In the data rows, 128 means zero.
Some points, one per row:
[174 210 154 100   0 154  79  70 226 104 120 103  91 130 120 171 144  35  81 166  55 255 129 255 139 195  66  99 207 180  91  61 149 111 168   4 115 153 185 139 203 154 153 166  68 159 144 131]
[159 107 143 113  89 100 144 203 158 102 152  86 141 157 123 143 140 105  88 138 113 140 152  88 120 105 126 116 161  99 188 142 123 116 157 152 145 152  95 191 118 111 123 138  72  70 157 148]
[144 154 136 122 121 100  79 125 125 125 191 153 139  85 171 124 164 182 125 130 125 109 140 106 167 121 118 163 134 161 117 152 107 150 141 141 141 168 171 167 119 101  92 136 129 180 165 113]
[102 144 107 117 239 121 140 190  63 173 145 198 148 151 123 108 105 220 116 117 200  51 115  30  87 110 160 194 102 103 113 165 171 168 107 178 203 108  99 117 110 124 123 101 177 142  92 169]
[111 161 175 131  70 120 138  84 188 123 140 110 119 172  98 150 146  52  59 186  78 206 155 182 164 185 118 106 148 128  63  57 134  81 153  70 102 145 158 137 203 153 158 133  85 175 118 135]
[ 69 141 102 122  30 133 132 118 216  58 142 159  94 120 134 170 119  46 126 178  12 221  64 255 186 192  95  88 167 165  89 102 108  74 149  49 103 153 167  83 153 155 186 158 102 166 132 136]
[ 55  91 151 159  92  94 161 112 153 228 125 131 117 104 132 118  90 178 117  51 140 127 106 124 175 157 116 104 126 166 170  91 167  67  97  93 186 105 132 107 122 110 162 200 146 123 123  85]
[107 133 145 147 123 157 128  86 116 150 107 146 148 118 150 155 114 166 123 107 122 144  87 143 157 141  85  91  85 175 170 132  66  71  58 120 110 123  97 106 156 118 168 144  90 146 154  66]
[143 147 120 101 105 145 146 139  73 145 116 107 113 138 139 141 133 142 126 114 163 111 129 138  95  83 128 147 120 100 125 149 125 135 115 162 140 138 118  89 102 138 115  98 114 131 120 134]
[150 157 165 170 113 104 111 110 108 114 127 113 106 102  53 121  93  68 139 143 132 137 156 158 177 129 131 108 124 175  87  76 127  89 162  89  80 154 165 137 172 140 141 156 103 169 151 122]
[134 183 134 149  88 122 147 122 203 105 145 127 115 141 115 131 149  60 110 212 110 184 164 133  64 142 128 119 117 157  47 133 149 145 116 106  97 145 127 129 124 144 160 152 120 114  68 150]
[131 101 111 100 151 106 141 106 147 129  72  89 131 137 165 181 140 155 121 115 107 109 147 102 117 129 155 145 141 127 137 130 149 127 152 131 116 152 121 168 137  93 112  65  97  73 124 158]
[127 206 220 131  81 124 135 111 238  96 130 111 128 123 123 136 123 113  48 109 125 143 146 173 111 184  66 100 187 201 102 143 164  93 140  84 134 126 142 117 153 111 159 182 131  96 129 144]
[158 127  81 121  53 127 112  76 116  32 122 128 136 109  92 113 212  54 142 201 109 179 103 188  77  91 121  93 117 111 170  48 110  92 134 125  35 149 161 183 146 152 167  86  99 101  96 166]
[113  92 112 144 197  99 123 142  48 134  82 162 122 117 135 106 159 146 192  57  78 110  95  77 121  96 117 170 147 105 116 106 163 129  84 176 154 139 133 142  76 142 113 140 102 118 108 156]
[141  82  46 182 154 150  78 150  52  88 140 138 197  89 145 144 139 146 175 157 116 125  79 175 106 106 129 192 179  64 103  94 100 145 129 152  58 105 106 106 108 104 125 100 104 123 129 156]
[109 111 116 171  78 145 107  65 118  89 123 134 129 118 131 150 107  87 125 127  98 170 157 202 130 160  94 101 190 138 150 120 120  92 139  81  99 144 123 127 201 139 170  91 137 126 164 148]
[168 143 147 127 138 160 166 138  82 121 128 141 142 148 122 105 156 155 141 164 137  99 158  73  96  95 121 112 144 163 177 113 169 119  81 128 103 120  83  82 116 165 124 108  92 139 115 112]
[116 106  64  69 199 138 195 164  89 120 120 158 133 135 107  65 144 146 184  74 164 103 134  71  64  57 123 110 118  93 150 148 134 127 137 213 107 117 150 126  77 183 120 101 119 115 125 129]
[139 123 142 159  27 121 131 105 163 135 140 105 168 159 108 173 204  39 105 162  93 166 132 189 114 183  94 104 140 167 126  91 197 103 123  60 118 169 135 140 172 128 115 119  98 119 128 109]
[102 141  65 108 175 149 173 134  35 172 149 144 143 112 149  79 105 194 124  90 175  86 127  95 110  90 190 179 126 122 108 155 133 140  40 135 109 102 122  92  73 158 107 130 152  82 117 116]
[162 129  94 182 200 118 133 129  48 108 122 148 136 128 141  77 121 122 163  68 138  59 162  72  82  92 174 170 123  78 135 142 127 148 108 213 148 113 121  52  89 116  89  54 123 168 118 136]
[179 119 136 131 135  71  78  96  87 108 134 121 114  96 107 176  88  80 110 124 118 131 138  91 105 124 122 127 156  54  80 100 122 123 168 158  76 183 113 159 174 167 114 154 126  93 141 153]
[116 104  66 120 190  99 103 119  54 195 174 161 149 128 132  77 106 165 153 102 145  65 126  97  78  53 222 136 143 113 107 158 183 145 126 193 131 148 107  87  96 208 121 131 147 118  95 130]
[105  88 132 162  97  90 150 119 122 150 164  97 147 168 109 127 150  89 124  88 154 154  94 202  99 119  91 123 133 125 137 137 128 137 125 109 108 142 107 113 102 132 129  95 134  98 166 125]
[122 113  88 165 158 140 156 126 101  99 104 148 162 130 149  89 126 140 124 163 123 143 103  99 104  92 160 152 139  90 133 164  77 125 111 162  81 130 109  65  65  80 167 124 148 131  26 122]
[116  74 166 133  47 138 122  75 143  62 141 101 154  99 113 172 137  66  98 201  80 152 115 211 152 147  77  92 119 170 107  92 110 133 149  55 116 147 194 150 195 129 146 110 151 142 148 137]
Here are 12 more points, each followed by its number:
[106 111  97  75 237 123 152 178  24 182  87 181 157 115 127  63  89 137 175 110 167  64  95  43 100  68 138 144 124  30 147 161 139 173 126 159 105 125  86  82 112 145  89 123 148 117  72 164] 0
[125 107 169 150 109 127 101 109 145  93 148 143 123 157 112 165 106 130 116 116  99 158  65 155 156 187  89 118 133 127  93  82 132 111 151 106  92 126 109 171 166 139 165 149 103 118 114 123] 1
[175 143 164 119  57 124 122  84 163 108 126 144 166  73  90 177 155  10 103 183 101 244 106 249 142 166 108  61 130 100  97  73 144  79 215  85  47 192 132 184 164 174 172 114 168 168 163 135] 2
[127 121 152 111 255 151 149 183   7 219 156 181 160 158 127  54  85 255 154   5 248   0 139   0 116  89 171 160 104 141 110 224 116 164 111 247 177  49  67 173  39  74  55 109 152  70 142  85] 3
[155 119  83 134 196 107 156 168  71 132 150 155 140 178  98 143 127 179 117  56 119  45 134  66 120  93 129 146 166  60 183 158 160 171  94 190 133 151 115 119  84 137  72 125 142 118 114 130] 4
[156 118  62  96 168 113 119 159  50 168 134 140 112 134 119 112  70 190 125 123 116  44 138  49 116 134 178 167 110 168 159 134 119 114 129 183 169  84 140 139  97 101 105 126 140 144 105 198] 5
[177 127 106 110 168 121 149 160 150 124 129  86 162 156  91  99 128 159 132 143 192  90 188  70  45  69 128 174 164  90 134 149 106 161 154 174 181  96  84 172 121 102  66 127 169  93 130 135] 6
[134  82 107 144 246  90 165 163  66 137 137 139 171 103 126  82 141 195 201  95 159  35 101  54  81  92 178 146 102  90 162 110 111 159 126 215 178 114 112 149  90 122  60 106 116  95 121 163] 7
[135 171 195  96  46 139  91 159 192 140 110  88 130  79  95 151 148 112 110 165 104 217 124 180 133 150 107  78 128 184 141  78 164 129 153 119 123 165 170 127 140 153 147 125 170 112  99 152] 8
[126  60 112 160 200 163  87 167 117 170 151 219 154 109  96  88 103 160 180 112 173  69 140 116 104 107 185 168 108 112 145 147  96  72  76 197 128  71 102 146  99 130  98 134 145 117 116 156] 9
[131  77  86 127 115 140 138 157  90 117  61 140 116 125 154 126 114 166 179  99 111 141  96 159 102  85 153  99 132  40 139 127  39 124  92 133  75 141 143 108 143 171 152 148  90 142 165 168] 10
[136 151 102  98 180  95 152 147 165 189 133 103 130 149 153 115 151 196 164 140 174  64 137  49 124 132 145 177  72  84 183 147 190 134 142 179 182 103  78  96  99  96  97  78 103 112 150  89] 11
Which three of these numbered points are nearest to each point below, looking only along the 3 directions in which the first points spread most? Their numbers follow each, nearest first.
[139 109  59 123 194 145 102 129  57 191 122 187 143 123 145 116 113 220 197  92 152  88 142  38 107  44 199 191 125  20 149 192 105 136  68 255 126  57 130  93   4 142 113  80 152 115 110 173] > 0 7 9
[125  54 103 104 184 153 141 175  56 127 123 167 158 129 118  85 116 140 139 108 174  93 101 122 152  99 143 144  90 106 122 176 131 163  62 159 127 118 128  91  97 107 128 106 184 181 179 167] > 9 5 4
[141 188 145  85  89 184 111  89 219 102 123 136 154 145  97 130 142  97  99 173 130 143 175 131 130 165 122 126 132 197  62 113 176 144 166 137 139 150 154 157 154 145 154 165  71 176 119  99] > 8 1 2
[126  77  74 115 236 125 120 204  33 153 106 162  98 125 177 116 122 198 164  64 182  26  80  61 133  93 185 204 113  81 168 157 116  98  87 229 184  65 122 103  38  87 104 100  91 103  94 128] > 0 7 9
[117  87 157 146 246 120 138 142 122 248 102 150 116 125 139 103  73 224 146  54 208  24 145   0 115 112 254 200  75 121 145 221 138 171  78 225 214  99 103 108  45 114  90 147 145  66  83  89] > 3 11 7
[138 125 142 106 132 111 160 156 122 155 134 157 123 174 178 116 143 183 139  93 143  78 123 131  88 105 119 173 129 114 153 162 122  87 106 133 132 108 114 119  88  87  91  66 117  99 135 111] > 5 11 9
[113 163 170  97 117  78 140 138 133 139 104  94 107 123 111 132 130 148 100 127 154 108 168  60  81 103 160 123 120  82 122 122 129 112 143 137 134 156  66 122 168 113  77 115  93 101 156 114] > 6 11 5
[ 86 142 107 137  86 140 117 112 138 120 116 118 105 131 138 159 179  97 123 170 129 182 110 155 187 204 153 143 141 182 116 117 143 115 149 117 123 149 148 142 120 114 147 122  98 133 148 103] > 1 8 10
[134 128 130 100  32 163 135  93 185  78  75  97 154 157 148 193 206  33 108 197   3 223 144 230 147 192  76  77 166 157 102  90 134 114 169  47 114 187 196 179 240 148 144 171  99 142 140 138] > 2 8 1
[129  92 133 118 219 114 143 141  80 219 133 176 143 148 115  94  76 204 138  29 190   4  87   0 121 100 249 221  97 119 109 202 139 173 128 170 193 114  85 140  83  77 115 140 156  68 118 120] > 3 11 7
[153  72  81 183 142 159 128  87  63  84 121 165 146  94 166 127 141  79 132 153  95 203  49 180 159 110 155 131  99  61 120  98  50 140  99 134  45  97 131 108  90 143 140 123  77 148 123 178] > 10 1 9
[201 189  87 161  10 190 114 107 199  58 138  72  93  94 152 139 154  46  66 248 103 225 132 255 170 211  71  83 127 163 123  28 114 132 154  64  52 188 150 105 174 106 228 165  99 119 142 102] > 2 8 1
[125 136 141 106 229 116 178 217  84 243 158 125 144 149 159  96  47 202 220  63 154  17 109   3  89 117 153 198  74 178 172 156 115 127  73 184 167  37  64  79  93 103 124 172 185 124  96 116] > 3 11 5
[159 172  87 164   0 179 124  14 235  63 177 115  76 103 166 158 113  20 102 150  51 255 116 255 198 188  32  55  74 160 107  43 155 123 109   1   8 218 206 113 198 204 178 138 118 209 169 125] > 2 8 1
[149 144 170 181   0 154 143  63 239  73 115 142  78  95 152 185 157  28  98 230 110 255 151 255 159 185  18  78 130 156 114  67 160  82 178  43  76 193 181 107 186 146 186 115 124 220 119 152] > 2 8 1
[119 127 110 118 223  98 161 144 112 112 103 134 109  77 114  93  83 152  99  95 160 116 171  53 120  99 183 173 109  76 149 155 115 150 120 168 183 115  62 134 131 111  99 167 185 154 116 167] > 5 11 4
[ 73  85  45 113 212 127 107 171  74 119 109 115 138 102 143 145 134 178 225  78 125  77 141  85 124  97 152 133 165 126 100 147  69 174  90 145 140  77 112  77  81  94  85  97 154 113 129 128] > 9 0 5
[180 130 127 140 171 124 132 135  84 108 139 105 106 130 135 126 149  72  97  87 140  76 152 109 120 105 196 133 169  57 128 169 148 159 108 141 110 119 127 156 147 114 123 116 145 150 112 136] > 6 5 4
[110  95 109 119 183 167 125 170  57 129 149 152 127 116 139  91 136 190 157  73 160  46 109  30 114  73 177 152 106  86 131 199 159 157  98 170  93 114 137  78  57 137  65 114 175 146 136 187] > 0 7 4
[143  51 174 147 135 130 174 131 115 116 118 135 120 168  78 123 101 164 131 118 105  64 117 114  66  29 126 153 150  63 119 129 154 136 154 143 120 147 161 120 117  84  85 147 118 125 137 192] > 6 5 4
[ 99  92 119 137 212 170  92 100  46 182 104 179  95 110 240 149 105 219 112 106 147  62  82  80 164 156 152 171 110 113 162 175  41  98  20 194 100  82  73 128  97 140 143  99 178 119  94 146] > 9 5 0
[119 174 164 119  72 128 114 179 227 127 150 102 141 131  80 148 168  38  92 126  58 170 141 196 171 230  47  76 130 122 101  97 150 140 196  77  99 218 121  91 196  98 105 144  99 113 133 131] > 8 2 1
[147 118 146 165 170  88 192 159 108 114  93 139 123 100 115 125 140 164 140 121 126  87  88  88 123 114 121 189 109 131 113 138 118 117 123 162 152  92 140 131 158 133 131  93 140 140 113 152] > 5 9 11
[113 127 157  95  48  93 118 106 220  69 114 124  99 133 104 170  86  54 127 165 142 182 158 171 161 134  78  69 122 143  93 138 166 112 191  80  82 178 151 154 153 137 138 115 128 161 148  65] > 8 1 2
[129 143 148 135 104 112 152 170 130  68 140 129 145 104 123 146  81  84  93 153  99 171 106 178 146 109 107  93 128 126 145 117 130 124 132 107 125 115 100 138 167 128 161 115 148 176 144 146] > 1 8 10
[180 221 163  99   8 146  97  23 209  69 130 117 154 123  99 187 149  50 127 171  65 209 152 255 123 178  49  80 152 149 125  71 154 116 217  70 101 186 170 171 221 128 156 159  51 146 161 129] > 2 8 1
[127  70 138 129 207  88 106 132  94 165 113 145 114  83 115  79 101 182 148 115 194  57 132  54 138  93 135 171 140 112 154 152 133 178 127 201 153 105 108  55 102 125 103 131 165 117  96 156] > 5 4 9
[105 114 103 155 112 117  90 101  96 118 170 131 106  77 172  70 111 144 149 129 129 165  98 153 149 120 195 105 116 165 116 127  86 139  66 133  74  87 153 151 129 137 157 110 149 138 151 159] > 10 1 9
[150 177 177  88  46 153 146  93 169  96 150  84  86 164 140 165 159  85 117 145 115 179 153 248 208 183  28 109 128 165 123 102 142  99 149  96 141 169 122 140 193 153 187 124 144 152 140  94] > 8 1 2
